In the rows, zero is written as 128.
Each path is a new rotation, seen through one point. The rows after it are directions, each followed by how far the rotation turns it, in degrees per step (0 if it stays put).
Each turn is a multiple of 5 degrees from 10 to 175, or 0.
Each row of a path follows its step; steps can be skipped.
Rotation 1:
step 1: [124 132 134 133 131 130 133 137 130 135 122 130 120 134 133 129 127 130
 128 128 125 131 124 129 136 125 124 118 118 135 129 134 126 120 133 137
 121 118 126 119 137 132 126 133 127 126 133 134 134 135 127 129 137 127
 134 124 130 120 132 133 128 134 134 127 125 122 126 132 125 127 128 128]
step 2: [121 126 136 130 126 132 128 130 132 140 124 126 129 133 130 127 123 141
 126 126 131 129 131 124 129 129 127 124 129 133 137 121 132 126 128 125
 127 125 128 126 128 124 133 134 125 130 133 133 127 129 119 131 125 123
 128 122 131 120 136 123 140 144 129 126 131 125 132 121 140 125 131 130]
step 4: [130 122 127 132 131 126 136 131 132 121 117 129 127 122 130 132 118 126
 123 133 129 130 129 128 132 120 131 128 125 127 131 130 138 121 122 133
 121 125 124 127 122 134 131 126 132 124 128 129 130 130 119 125 120 130
 128 125 140 129 129 124 126 137 125 128 127 124 125 124 127 122 140 113]
step 5: [128 122 129 127 134 131 126 131 129 131 121 122 121 129 136 128 138 134
 121 125 128 128 122 122 129 128 126 127 129 131 136 134 138 123 132 125
 119 124 117 118 127 123 125 117 128 132 126 122 121 132 132 126 127 123
 128 126 129 122 129 128 124 128 133 125 133 120 118 125 126 121 136 120]
step 6: [121 123 136 131 136 130 131 122 126 136 126 119 127 130 140 128 122 131
 119 135 119 134 122 132 133 116 128 122 134 131 127 132 127 127 129 131
 126 121 129 131 127 122 128 126 132 125 135 127 127 129 123 125 132 118
 128 124 124 124 130 124 131 121 129 131 128 113 127 129 133 129 125 121]
step 7: [124 131 131 121 134 121 137 124 125 139 117 127 133 130 130 133 122 128
 125 123 122 130 129 131 130 127 124 133 124 126 141 136 129 127 124 133
 134 117 121 127 129 125 124 129 119 132 127 129 130 125 129 133 138 124
 126 122 127 133 136 123 131 134 121 129 130 123 125 118 130 127 128 124]
step 11: [130 132 129 126 129 118 139 127 125 132 118 127 120 129 129 135 125 137
 124 131 129 128 115 129 134 123 121 128 132 118 128 126 126 131 122 121
 120 132 123 123 129 130 126 126 124 124 124 131 127 130 122 126 124 123
 131 129 123 131 131 132 133 128 127 136 135 115 119 127 131 136 124 124]
step 14: [126 131 136 122 128 125 134 121 129 131 123 128 123 128 139 121 116 135
 125 126 131 127 123 129 133 141 130 126 124 132 140 121 135 123 127 136
 128 132 131 133 128 121 139 118 130 125 133 121 132 127 120 126 127 128
 129 124 128 130 121 126 130 128 126 127 133 124 124 131 135 129 124 131]
step 15: [135 136 134 127 118 127 136 124 134 126 126 129 118 126 133 130 132 134
 121 123 132 124 123 138 134 123 134 129 122 121 138 132 129 126 121 128
 123 122 126 125 126 124 130 124 130 124 128 126 126 127 123 134 136 122
 130 128 135 137 134 131 128 127 123 120 127 127 133 137 129 125 122 123]
step 16: [129 122 128 130 130 122 126 128 132 131 116 126 116 125 124 136 125 124
 134 131 130 134 127 124 130 127 130 129 127 131 138 131 131 132 118 128
 112 128 133 121 135 128 125 126 132 120 129 120 131 137 122 132 132 120
 133 129 137 127 129 123 129 131 127 127 132 124 131 130 132 133 126 129]
Directions:
[130 128 126 126 128 128 127 128 130 127 125 131 124 128 127 127 129 127
 127 128 130 127 128 129 127 127 131 131 129 127 128 129 129 128 127 126
 127 129 129 129 127 127 129 130 129 129 127 129 127 128 127 128 125 128
 128 127 131 127 127 127 128 128 129 126 128 127 128 129 129 129 128 128] : 60
[127 127 127 128 129 128 130 129 129 128 130 130 127 128 128 128 129 127
 127 129 126 126 128 128 127 130 128 126 130 128 126 129 131 127 129 129
 128 128 126 128 127 129 130 127 129 127 129 126 129 126 127 129 128 130
 125 127 129 127 126 129 125 129 129 127 129 128 126 129 127 128 127 128] : 80
[129 129 128 129 125 127 126 127 127 128 130 127 127 125 128 128 126 128
 128 126 128 129 128 127 130 129 129 128 127 125 128 128 128 128 126 127
 127 130 127 128 127 129 130 125 130 127 128 128 129 127 128 128 128 129
 128 129 131 128 129 128 128 127 128 127 129 129 128 129 128 125 130 127] : 65
Rotation 2:
step 2: [126 140 131 126 117 118 126 125 124 135 133 134 125 133 120 117 129 132
 128 124 126 127 133 126 131 126 128 129 132 120 127 128 131 130 118 129
 132 126 131 129 127 134 133 131 136 127 136 119 132 124 123 117 125 112
 124 127 130 119 132 130 123 123 128 114 126 131 133 126 132 127 137 124]
step 4: [127 131 128 132 123 124 131 123 120 130 121 129 127 133 129 128 129 133
 137 121 132 132 136 124 133 143 130 130 123 117 141 133 123 134 134 133
 130 128 119 130 121 130 133 129 130 130 130 131 134 119 138 135 130 130
 124 136 128 121 132 128 135 129 121 123 127 131 129 117 127 132 126 119]
step 7: [121 140 121 126 122 121 132 129 127 133 130 135 125 131 131 122 127 127
 124 128 132 130 134 124 134 132 126 124 124 130 129 126 140 128 129 136
 134 125 128 123 129 139 125 132 138 116 130 124 131 134 123 128 131 120
 132 120 127 119 134 123 133 117 132 119 125 138 127 133 135 130 122 123]
step 8: [135 128 117 116 125 124 129 127 122 128 123 129 119 124 128 124 118 128
 128 116 132 129 122 115 129 137 126 127 120 122 127 117 119 121 131 138
 130 129 128 136 128 131 128 127 137 127 130 134 128 123 126 125 130 125
 127 126 130 126 124 138 122 122 123 116 126 126 136 130 130 130 124 124]
step 10: [126 131 137 128 121 129 127 135 132 135 127 131 121 135 130 135 125 136
 133 122 127 135 126 133 136 132 129 126 126 126 132 116 126 120 121 128
 126 131 122 128 132 127 132 137 128 126 137 131 128 133 131 136 128 109
 125 135 126 128 132 134 122 132 126 124 125 127 125 121 137 128 134 116]
step 11: [135 135 130 139 121 129 122 138 128 135 131 122 133 133 121 134 121 128
 129 112 131 127 134 128 134 134 125 126 127 137 129 130 122 128 125 130
 131 120 130 132 130 142 132 128 127 126 126 128 129 134 123 124 128 127
 122 136 133 118 129 128 135 120 120 124 128 127 119 132 128 127 125 117]
step 13: [127 136 128 121 140 128 130 117 125 128 127 119 126 136 120 119 117 124
 123 128 129 126 130 121 130 136 121 127 125 127 136 124 124 119 125 136
 128 132 127 132 118 141 135 125 135 119 129 132 127 130 126 131 128 122
 127 127 134 130 121 132 127 121 123 128 130 130 138 121 128 127 126 120]
step 14: [126 135 137 118 121 125 126 125 120 123 127 133 115 131 133 127 121 128
 125 124 128 117 124 135 138 119 137 126 133 134 129 122 119 131 129 128
 127 131 128 132 124 134 127 127 139 122 132 132 127 131 121 133 137 125
 124 126 123 132 128 124 135 123 124 123 125 124 132 134 129 121 135 117]
step 15: [122 127 134 116 126 114 126 136 129 130 129 122 129 124 123 120 126 130
 129 117 123 129 125 130 135 131 132 131 121 121 132 126 134 125 123 126
 128 118 116 124 129 132 126 135 138 124 132 133 132 136 131 130 127 121
 124 128 125 121 135 132 124 125 121 124 122 125 120 123 132 124 134 118]
step 16: [126 132 125 130 116 133 121 131 122 133 114 123 117 130 122 128 119 128
 128 113 131 127 137 118 125 130 127 127 125 133 124 128 124 127 125 124
 139 126 129 127 133 132 131 136 130 126 119 130 135 134 130 125 131 124
 130 131 125 128 131 131 131 129 118 117 134 137 121 122 129 124 130 124]
Directions:
[129 127 128 126 129 127 126 128 129 129 127 126 128 129 128 127 127 128
 127 126 127 128 127 126 129 128 125 127 127 128 127 128 126 126 126 127
 126 132 130 128 127 128 127 127 127 128 127 130 127 130 127 126 128 128
 129 129 127 127 129 131 127 129 130 128 127 129 127 127 128 130 127 129] : 140
[129 129 129 126 128 127 128 128 128 129 130 128 129 130 128 128 129 126
 127 128 129 129 128 131 126 128 130 130 130 128 127 127 126 127 127 127
 129 128 129 127 129 128 127 129 126 128 130 128 128 130 130 127 129 126
 127 127 128 129 132 130 131 129 127 130 128 126 126 129 127 127 128 128] : 80
[127 128 129 128 127 129 129 129 127 128 130 129 128 127 129 125 126 128
 128 130 127 127 126 128 126 129 127 126 128 129 130 126 129 127 128 128
 128 129 128 129 128 126 128 130 126 130 128 129 127 129 129 130 131 127
 129 128 127 127 128 128 128 128 128 127 128 128 126 131 132 128 129 129] : 155
Rotation 3:
step 2: [129 136 129 123 126 130 128 121 126 123 130 135 123 124 127 121 124 127
 124 130 131 145 127 132 140 133 132 137 131 126 118 128 133 119 129 124
 129 124 124 121 120 129 135 122 129 131 135 135 123 126 136 131 124 126
 140 129 121 135 125 129 136 134 131 128 131 126 122 138 121 126 126 126]
step 4: [125 140 138 143 131 132 125 123 131 128 129 139 129 130 123 127 135 126
 121 137 125 128 125 130 138 130 121 130 128 135 136 123 124 136 131 128
 134 135 131 129 134 123 126 126 125 132 138 130 131 132 134 118 128 126
 127 121 124 127 126 128 132 123 131 121 131 135 133 123 123 131 125 138]
step 6: [124 135 135 124 127 133 131 120 123 126 131 130 120 123 127 125 135 125
 124 122 124 133 120 131 124 124 130 132 130 132 124 118 126 130 133 134
 136 131 123 127 117 118 119 123 136 126 128 135 132 133 117 133 125 131
 125 127 133 133 127 126 123 133 131 128 132 119 117 126 123 136 122 119]
step 7: [114 146 137 135 129 126 127 123 125 120 131 126 121 138 127 131 126 134
 128 136 124 127 130 134 131 127 131 130 119 127 133 129 116 129 132 129
 132 129 138 124 127 122 128 136 129 130 129 125 121 126 125 127 134 130
 131 121 129 133 120 128 133 127 128 129 132 130 130 140 124 137 124 125]
step 10: [108 134 130 140 129 126 127 128 134 128 138 129 125 125 123 133 130 131
 120 128 124 136 132 124 133 132 134 138 124 133 132 126 123 133 124 126
 137 129 126 120 129 122 129 126 126 128 129 134 135 132 126 127 135 133
 124 128 118 125 122 128 133 128 122 121 135 128 120 133 129 119 130 123]
step 12: [125 139 130 123 130 124 123 124 120 124 127 132 124 127 134 125 126 122
 124 127 135 132 122 141 132 131 135 132 130 135 137 129 130 125 129 135
 131 127 126 129 126 113 125 116 129 126 122 129 134 137 131 129 125 114
 133 130 127 124 120 127 133 125 131 133 126 119 136 121 123 133 129 126]
step 13: [125 139 128 139 122 133 129 127 122 124 127 134 129 129 117 135 124 119
 118 126 124 134 126 123 132 131 132 133 125 123 129 119 122 118 130 135
 133 120 131 121 124 133 129 126 129 125 126 134 121 139 125 129 131 130
 134 127 120 126 123 129 134 120 129 131 128 126 134 139 133 124 119 128]
step 14: [129 137 128 136 131 137 125 122 120 122 122 135 121 123 122 133 128 133
 129 124 129 130 132 126 132 122 134 126 123 131 119 129 117 129 129 122
 136 130 126 131 131 128 124 118 129 136 140 126 119 133 122 126 125 126
 128 134 126 129 132 129 130 121 129 121 136 121 120 123 128 127 141 136]
step 15: [113 135 131 123 126 137 129 127 129 124 124 133 126 136 136 128 131 135
 128 132 124 133 126 129 137 126 129 120 129 139 135 126 135 133 132 128
 138 128 121 133 122 117 120 128 138 127 138 132 128 128 136 127 121 125
 128 129 125 123 128 134 134 122 136 130 120 126 132 129 131 128 131 129]
step 16: [117 136 126 133 124 127 123 132 125 133 117 131 128 121 131 126 139 130
 119 124 125 128 122 124 128 131 132 135 130 134 135 126 127 125 130 132
 130 125 127 131 129 122 129 133 129 127 131 127 123 145 131 130 139 126
 139 121 122 133 128 125 125 133 133 121 127 125 121 135 134 127 123 118]
Directions:
[126 127 128 127 128 130 128 126 129 129 129 128 127 127 125 126 128 129
 129 127 126 129 130 126 128 131 129 129 128 128 127 127 127 126 130 129
 127 128 126 126 128 129 128 128 128 128 125 128 127 127 124 128 128 129
 129 127 127 128 128 127 127 127 129 129 130 126 126 128 128 129 128 128] : 100
Rotation 4:
step 0: [133 132 125 130 133 125 132 117 129 125 133 128 134 133 119 114 127 131
 121 126 130 133 126 129 127 120 127 121 123 134 137 131 130 127 136 115
 123 130 118 127 133 125 129 125 123 122 135 119 125 129 131 135 121 136
 128 134 124 121 135 132 130 134 118 116 123 122 121 121 134 126 130 132]
step 3: [118 128 127 134 123 126 132 137 136 121 121 122 118 125 138 134 130 125
 143 129 127 123 128 128 127 132 125 125 135 128 127 121 120 124 125 133
 138 132 123 127 135 123 130 134 128 137 123 128 120 132 128 129 141 118
 126 125 128 138 130 123 121 128 120 138 131 128 129 137 127 136 126 125]
step 6: [128 129 121 122 130 121 121 135 126 129 133 140 138 129 121 134 128 124
 120 123 124 132 130 121 126 129 132 130 124 132 127 131 141 134 128 124
 121 130 124 120 120 120 141 117 132 122 135 131 129 128 124 119 119 131
 126 126 123 125 128 126 130 129 130 129 118 138 128 122 128 117 135 131]
step 8: [131 126 129 144 132 127 128 122 122 135 125 128 129 134 129 125 126 122
 126 135 136 129 124 127 133 123 131 119 132 125 127 130 125 128 129 135
 126 132 139 122 135 144 131 128 139 115 135 120 127 128 132 137 130 133
 125 123 121 134 119 127 139 133 121 136 125 129 131 127 125 122 126 129]
step 9: [131 134 144 129 132 138 125 127 120 132 126 120 123 133 128 120 137 127
 131 126 125 127 135 137 132 130 122 121 122 125 132 131 123 123 124 130
 139 124 130 126 128 135 129 132 124 136 124 127 125 116 130 123 133 131
 127 124 131 140 125 138 130 123 123 125 136 123 130 132 131 140 128 116]
step 10: [126 135 124 122 136 133 116 128 128 126 126 122 124 128 124 135 120 122
 120 131 128 132 125 129 124 124 127 129 129 123 122 125 140 129 137 137
 124 127 125 132 127 142 136 128 128 147 120 124 128 133 126 120 122 122
 117 132 129 126 122 136 124 127 129 128 125 136 128 136 128 129 133 127]
step 11: [129 128 126 124 128 130 137 125 132 134 131 130 126 122 135 129 134 133
 131 123 120 115 118 131 122 133 125 138 124 127 126 124 125 133 120 124
 123 117 122 132 126 126 123 131 127 133 121 128 114 128 130 126 132 120
 128 140 131 121 128 131 119 121 144 121 126 131 132 132 124 130 136 136]
step 12: [116 125 124 127 124 128 136 125 139 133 131 134 126 119 126 134 127 128
 117 133 131 121 128 119 118 123 128 131 129 134 125 120 126 142 132 129
 119 125 139 121 131 124 135 131 134 122 131 132 130 130 123 134 124 129
 132 134 130 116 122 127 131 134 127 132 129 120 127 124 121 120 122 124]
step 13: [129 124 126 126 121 131 134 135 122 132 134 128 118 125 125 128 133 134
 124 129 127 121 130 133 135 128 125 129 132 134 134 134 119 128 130 118
 131 129 125 126 124 125 126 126 121 127 138 137 136 119 127 132 124 142
 140 125 134 133 124 121 129 119 126 128 132 116 132 114 137 128 133 135]
step 15: [138 130 133 130 131 133 142 123 120 126 124 127 132 132 126 130 129 128
 135 117 127 135 130 131 131 137 141 129 131 117 129 134 132 124 120 129
 133 130 131 129 129 130 111 123 122 131 132 129 128 118 136 127 130 120
 132 130 120 132 126 128 116 132 128 123 126 139 119 126 129 132 130 131]
Directions:
[128 126 127 127 128 129 127 129 128 127 129 130 126 127 131 127 128 126
 126 127 129 127 127 128 127 128 127 126 127 128 129 128 125 130 129 130
 126 125 126 130 127 127 130 129 127 127 128 129 130 128 128 126 128 127
 129 128 128 125 130 127 127 129 128 127 129 128 126 129 126 127 131 128] : 55
